One turning vector, and how many steps it has turned
The counts run from 0 to 216.
[  4  -3 -12  -4  18   7  -8  14 -16   9  10   9 -18  10   8 -14 -16  35
  29   9  10  -5  -7  -8 -13   8 -14  10   1   1 -13  11   5  28   2  16
  12  -8  -7 -11  30 -13  -4  -5 -15  -2  -4   1  -3 -42  -8  16 -19  -2
   6 -11 -21   4   9  28  -9   7  13   6  14   9  32   3   6   1 -12   5
  -9   4] | 69
[ 17   3  -3 -14  -1   1  14  24   9  -3   7 -18 -20  16  40  -6  10  12
   0  19  17   1   6 -11  17   1 -23  19  16  12   4  -2  12  -9   3   1
   7 -16 -12  11  28 -25  -4   4  -6   3   1   4  -8 -19 -18 -23  -3  -7
  -3 -24 -22  10  14 -12  -5  11  13   5   4  22   4  -8  17 -28 -19  12
 -22 -14] | 208
[  9   3  25  13   3 -11  -9 -22  -8  25   6  17   0  12 -21   2 -15  10
  -6  27   0  -6 -34   2 -22 -19 -12   1   8   0 -14  -8  -9   2  -1   5
 -22 -12  13  -6 -13 -21   9 -25  -5 -12 -11 -13  -2  17  37  14  -8  -1
  17  -1  12  -2  -4  -2 -11  11  17  25  11   1  -8 -12  -1   2  -2 -22
  11 -13] | 152
[-12  14 -19  10  -2  -8   2   7 -14 -14   1 -29   1  17  21  -7  -8  30
  43   1   5   4  19   6  -2  14 -34   1  -4   3  10  13   5   6   5  32
  21  -7 -16  -5  25 -13 -13   0  14  -9   3  13  -6 -30   0  -3  -6   1
 -20 -31 -16   4  17   9   6  -3   7  -8  12  10  25  -8   1  -8   2   1
   0  13] | 95
[-11   2  15  12  35 -24   5 -15   2  17   8   6   0  15   9  10 -19  24
  12  28  -9  -9 -10  31 -14 -13   1  -5   2  11  -2 -11 -16   2  -5  32
 -21   2  -9   5 -24  -2  12 -17  21 -30  -7  -8  10   8   9  14   4   7
   9 -17   9  -3  -5  -2   0  20   4  27 -16  -4   3   3   3   2 -16 -10
  17   3] | 177
[ 10 -18  14   6  17  13  -2  -6  27  -3  13  34  -6  -5 -17 -14   2 -25
  -4 -14  13  -3  -2 -26  -2  30  -2   2   3 -18 -15 -23  38  17 -14 -18
   2  -9  -1 -10   3  -2   9  -1  -1   8  36   8  -5   8  11  11   2  -3
 -21  -8   9 -14  -4  33  -7   1  17 -14   7  21  -5 -12  -1  12 -16  12
   0  -3] | 141
[-10   1  -5  16  -7   7  -7 -11  29 -13   5 -38   6  15  19  15  -9 -15
  19   9   5   2  37   4  -6  -4 -14   8  -1   2   1 -10  15  -6   3  14
   4  -8   2 -11  14  16   2   4 -15 -15  22   7   2   7 -12   3  10  12
 -19 -37  13 -19  -2  21   4   7  18   1  -1  34  -9 -29   1 -12 -12   6
  -7  23] | 4
[ -7  15 -15  18  11   1   5  -3 -16 -37   4  -5   5  -2 -21  24  -8  28
  40  -2   4  -1  11 -14 -22  25 -14  13 -17 -19  -6   7   6  -9 -11  14
 -12   2  15 -26   8  21   0  11 -14  -6  -9  14  17   1  14  16  -6  -6
  -7  -8  10 -21 -16  33  -5  -4  17  -4   7   6  27   1  -6   5  -8   4
 -16   7] | 170
[-12  15  -7  24 -26  -9   3  -7   7 -27   2 -37  11   1  16  13  -9   6
   7  20   1  -1  33  13  -1  -2 -37   6  -4 -10  11  15  -5 -28   2   3
  17  -3  10 -10  15   4   7  14   2 -10  11   0  -8  11 -10   8   7   9
  -8 -21  -2 -10   2  -8  -9  -1   6 -14  14  28   1 -35  -3 -26 -12  -4
  -5  -1] | 7
[ 12  -1   6  15  26 -18  11 -16  -8   1  25  22  10 -13 -10   0 -16  14
   0  20 -20 -19 -15 -12   5   7   1  12  -5  -7   8  -4 -17  -3  -9 -17
   2  18  25 -17 -14 -15  25  -4  14  -8  -3 -38   3  -2   0  26 -13  -8
  18   9  19  -4 -20 -19 -22 -20  -3  -9   2   2  -1  -9  -4   7 -28   0
   4 -28] | 61
[  0   9   6 -15   3 -14   7  28  -8   2  -4 -31   6   6  44   1  -7  34
  12  25 -10  11  14   2  17  15  -7  -2   5  -3  13   2 -15  -6  -4  20
   8   5  -2   2  25 -17   7  -1  -8  -8  -2   2  -5 -23 -27 -13  -6   0
   2  -1 -18  -4   5   4 -24   6 -13  26  23  11  20   2   5 -23 -11  12
 -16  19] | 184
[ 14  -2  25   4   6  -8 -11 -11   0  28   5  13  -6  15 -14   6 -15   6
  -3  27   2   1 -33  -3 -26 -22  -4   1   8   8 -18 -15  -7   8   2   3
 -27 -17  13  -6 -13 -23   3 -26  -9 -15 -17  -7  -3  18  33  14  -9   0
  12  -3  12  -3 -11   6 -15  15  18  35   7   9  -6  -7   1   0  -7 -18
   3  -8] | 153
[  9   4  13   1  -1 -11  -5 -19  22  14  -8 -20   5  17   8   4  10 -23
  -3   3  10  -3   6 -10   4   2   1  14   5  -7   4 -28  38 -27 -12  -8
  -9  -6  -8   5  -8   9   6  -3  -6  -1  32  36   6  36  24 -16   6 -10
 -21 -16  15 -26 -10  17   3   4  13  10   4  18 -13  -4   5  -1   2  12
 -14  19] | 27
[ -2  -3 -20   9  23  -3 -17  10 -24   7  -3   4  -8   3  -2 -33  -5  27
  27  15   4 -10  -6   7 -12  -6  -8  12   2  -8   5  17  -8  16   7  21
  15 -11  -7  -9  34 -14  15  -4  -7  -4   9  -5  -8 -36  -7   7 -22  -7
   9  -3 -28   6  13  18  -5   7  17   3  31   2  33   4   4  -1  -1   0
   3  17] | 71
[ -5  11 -29  22   3   3  19 -17  -7 -26  -7 -12  -2 -10  -4   8  12  28
  40  -7 -12  -9  19   0   3  -1  -8  18  -6 -10   6   3  -1 -22  -5  23
   8  -6  -2   5 -13  21   5   6   9 -13   5  14  26 -15 -15 -13 -11 -12
  -5 -12  10  -5 -13 -17   7 -12   1 -12 -25 -20  13  11  21   0 -30   0
  -5   5] | 197
[-19  10  12  23 -10 -18  17   3   4 -23   3 -17   8 -12   3  12 -18   6
  -9  23  -5   1  15  21   3   2 -42  -6   5 -10  15   4  -5 -25  -3  15
   0  -2   5   1  -4 -20  17   2  37 -10   1 -13 -19  24  11  12   3   7
  -1  -3  -7   0   3 -25 -12  -2   3 -13  13  16  -5 -26 -16 -12  -9 -14
  14 -16] | 10
[  9   6  28   3   2  -5   9  13  18 -20 -14 -31   2  15 -18  22   4  -6
  16  15   8  12   6   8   0  -8   4   4   8  27   5 -26   2  -5   4  33
 -23 -31  -1  22 -14  -3  -1 -11   1  -4  -2  19 -12  28  20 -27  -1  -3
  -7  -9   1  -8 -11 -17  13  10  13  39  -8 -10  -6   2   5 -13   2   5
   2   3] | 103
[  4  -1  10   5  29   4  17  20   8 -41 -15  -3  -2   2 -12  19   5  -3
  18 -10   5   4  13  -8  11  38   8   4  -3   1  12 -23  26  -9 -17  15
 -25 -18  -4   4 -12   9   8  -1  12   0  13  14   6  16   0 -29  -6 -11
 -20  -5  -4 -14 -14  14  17  -9  13   6 -10  -9  12  22  -6   8 -12  25
  -1   3] | 192
[  3   8  10  20   3 -24  25 -14  11 -17   8  26   5 -26  -5  -1  12  23
 -15  22  -3  -4   1   5   4  -2 -21   4   4 -33   0   3  -6 -33 -12 -15
   8   7   9   6 -16  -5  18   2  24  -4  13  -4   6  22   3  13  -1  -8
   6   2  -4   3   3 -30 -23   2  -7 -18 -10   2 -13 -16  11 -11 -27  -7
   8 -24] | 35
[ 34  -8  11   7  19  -1  -6  -7  12  -7  -4  13   2   9 -20   1  24 -12
  -1  15  17  -5  -2 -16 -13  -3  29  26  -3 -11  -2 -24  10   4  -2 -22
 -23 -18  16  -4   8  10  22  -3 -32   0  29  12   6  24   3 -15 -18 -12
   2 -12   6 -18 -14  15   0  10  19  20   4   4  -5   1   9  -8  -5  16
 -15  16] | 53
[  8   2  15  30 -10 -14   6 -22   6   4  -8  15  -2  -3 -24 -21  19   4
   0  10   8  -2  -6  20 -13 -21 -25   0  15  -2   9  -6   0 -12  16   9
  -4 -30  -5  24 -10 -15  19 -16  30   0  20   8 -10  18  27  -9 -13  -8
   0  -9 -12  12  14 -32   5  10   9  -3  -1 -14 -10 -10  16  -6  -4 -22
  22 -10] | 125
[ 18  -3  34  18 -13  -7   5 -24  13   4  -5  11   1   7 -15 -10  20  -9
  -1  13  10   6 -17   7  -8 -26 -16  -5  17   1   0 -18  -3  -3  13   1
 -21 -36   2  25 -14 -22   6 -25  10  -9  15   4  -9  27  28 -21 -17  -9
  -1 -11   3   5   0 -23   1   5   7  18  -1 -15 -18  -6  18  -4  -3 -18
  16  -7] | 127
[ 35   1   6  10   9   7  -4 -12  12 -20   3   9   5   2 -19  12  22   8
   9  19   7   0   8 -23 -13  -2  21  20  -7 -19 -11  -9  -2  -2   2 -29
 -16 -14  27 -13  12  20  14   6 -43  -3  21   9  10  10 -10 -10 -17 -12
   4 -13   9 -15 -20  13 -10   4  13  15  -2   9  -5  -9  18 -12 -19  14
 -21   7] | 55
[-15  -1   1   7  -1 -10  -8 -15   7  32 -20 -20   8  -5  11 -28  -1  -9
  11   0  -9  -2  -1  12  21 -12  -4  -2  13 -24  18 -14  23 -22 -15  23
  20   0 -17  24 -13  -1  22 -15  18  -5  29  31   1   2  13 -12  -7 -16
 -18  22   2 -11   0   5 -11  -8  -6   3  22  -9  -3   6   8   3   2  -1
  11  31] | 23
[-19   7  23  17  -2 -18  13   3   7 -19   2 -17   5 -10  -1   8 -19   2
  -9  21   1   7   6  21   1  15 -42  -9   6  -5  11  -4   0 -25  -4  17
  -7  -8   5   3 -17 -23   9  -7  42  -9  -2 -13 -21  25  19  10   6  10
  -3   3  -8   1   3 -26 -10   1   3  -9   9  11  -6 -17 -13  -9 -10 -11
  18 -26] | 11
[ 12   0  -3  20  16 -13   8 -19 -14  -8  19  15  15 -17 -12   3  -5  21
   3  24 -22 -21  -7 -15   7   4   0  13  -7 -17   2  -2 -19  -7  -8 -22
   5  18  26 -17  -7  -9  27   0   1 -12   3 -31   0  -5 -10  18 -12 -10
  20   6  19  -4 -17 -17 -21 -14  -4  -8   2   3   2 -14   1   1 -25  -6
   1 -22] | 60
[  1   4  21 -12  18 -16   5  -1  14  15   7 -10  -5  31  36  13 -19  33
  12  30  -6   9   1  10 -10  -1   1  -5   5  18  -2 -20 -11  15   2  25
 -22  -9 -11  -1  -5 -10  -8 -20  -6 -31  -7  -7  13  -4  -7  -3   1  13
  -3 -26   3  -2   0  12 -13  19   4  42 -14  12   3   4  11 -11 -16   1
  -4  15] | 180
[-16  11 -13  28  22 -23   6 -13 -24  -8   7   5   5  -5 -15  11 -14  42
  26  19 -10 -19  -2  25 -20 -14 -14  14  -7  -2   4  12 -13 -16 -10  31
  -1   8   1  -9 -14  16  22   5  17 -14  -9  -4   9   6  13  24  -4  -2
  17  -1   7  -8  -5  -7  -7  13  10  -1  -5 -10  20   0  -5   4 -14 -17
  10  -2] | 174
[ 15   6   5   5   4   6  -5  11  -9 -30  -1 -40  13   5 -18  36  -6  -1
  30  25  -6   2  13 -10  -3   3  22  15  -8  15  -2 -10 -10   3   2  13
 -22  -8  28 -11   2  11   4   1 -42  -9 -15  -6  -6  11  -8 -13 -11  -6
   7 -10  18 -17 -33   7   0  -8  16  29   1   2   4  -7  -5 -15  -6  14
 -15   9] | 80
[ -8   8   2  -6  14 -19   9  29 -15  -8  -5 -26  14   1  29 -12  -3  17
   3  16  -8  -2   7   9  32  23  -5  -2   5  -6  31   2  -1 -20 -13  15
  11   7  -4   8  17 -13  26   2  12   3   6   0 -15  -6 -21 -18 -12  -4
   0  17 -19  -9   3  -2 -18   0 -16  17  38   2  21  12  -9 -11  -6  17
  -8  20] | 186
[  4  13   8 -21   9  -7   0  22  -5   7  -1 -28   1  13  48   1 -13  37
  15  21  -9  15   7   2  13  10 -10  -1   8   3   9   1 -13  -2  -2  22
   6   1  -4   3  18 -10  -4  -4 -13 -12  -5   1   3 -21 -26 -15  -5   6
   0  -7 -11  -3   6   7 -22   5  -9  37  12  15  12   4   7 -22  -9  16
 -18  19] | 183
[ 11   0  29  -7   8 -12  19 -18  20   6  15  32  -6  -1   8  -2  -4  17
 -10   6  -1  12 -27 -13  -1  20 -22 -12   9 -10 -15 -25   7   4 -12 -15
 -24 -11   1   6 -25 -34  -9 -27  19 -16   8  -1  10  -1  23  -1  -5   0
 -16  -8   0   5   1  -9 -14  -8  -8   0 -18   0 -11   2  16   2 -24 -10
  12 -29] | 39
[  8  -8  15   5  32 -10  10  -7  -7  14  24  27  -5  -2  -3   5 -25   5
  -3  14 -14 -18 -24 -19   3  18   0   3  -2   7  -5 -17   0  14 -12 -10
 -13  11  15 -17 -17 -30  12 -14  14 -14  -7 -34   2  -5   9  29  -4   0
   8   0  19  -1  -9  -3  -9  -8   5  -1   0  13   3  -5 -10  16 -27   0
   5 -32] | 63
[  3   1   5   4  16 -19  15 -20  11  27   9 -11  -9  30  35   0  -8   2
   2   9  -9 -25  -4  -1  13 -12  -4  16  15  26  15 -30  12 -10  -2  10
 -10  -1 -18  15 -18 -18   2 -22  27 -20  -1 -13  10  -2   8  -3   6  -5
  -7 -33  23   1   3 -24  15   3  12  10 -19   6 -10   0   7  -1 -25  -7
   2 -15] | 203
[ 29 -13  14   3  24  -2  -7  -9  11   5  -5  19   1  10 -20  -6  25 -17
  -6  14  17 -10 -10 -12  -9  -3  25  20   2  -8   0 -23  16   1  -2 -18
 -22 -23  10   0   5   5  27  -9 -20   3  28  14   0  30  10 -16 -16 -11
   6  -7  -1 -21 -13  15   2  13  19  25  10   2  -3   4   8  -1  -3  18
 -12  19] | 52
[-10   5  31 -11  -4   4  15  18  24 -15  -4  -4 -20  -6   1  19 -14   7
   4   5   5  28  -8   1  -6  18 -32 -18   9  -1 -20 -17  12   2 -16  26
 -14 -27  -6   9 -24 -24 -26 -18  13 -10 -15  12  -7   7  22  -5   1   6
 -19   6 -13   4  -3   2 -12   1   3  15 -18   2  -3   5   8  -4 -15  -4
  13 -16] | 15
[ 16  12   2 -20 -11   5   8  -1  -8  23   3  14 -15   3  22 -16   2  35
   9  -6   3  19 -30 -33   1  11 -29   2  13 -18 -16  -2   9   8  -4  -7
   1  -7  -7   4  12 -25 -16 -24 -11  -2   0  18  12 -34  13 -11 -18 -14
 -11   1  -7   5   8  12 -19 -12  -1   7   3   3   9   8  30   1 -17  -5
 -17  -2] | 43
[ 16   2  13   2  12   0 -11   8  -4 -23   1 -35  13  17 -18  31  -7  -4
  24  21  -1   2   8  -8  -6   2  25  10  -8  18   7 -15  -8  10   2  17
 -25 -19  26 -14   1   4   6  -8 -33 -12  -4  -5  -6  19   3 -18 -14  -3
   5 -12  13 -17 -25  13   7  -1  18  34   4   3   4   0  -5 -10   3  11
  -9  14] | 79
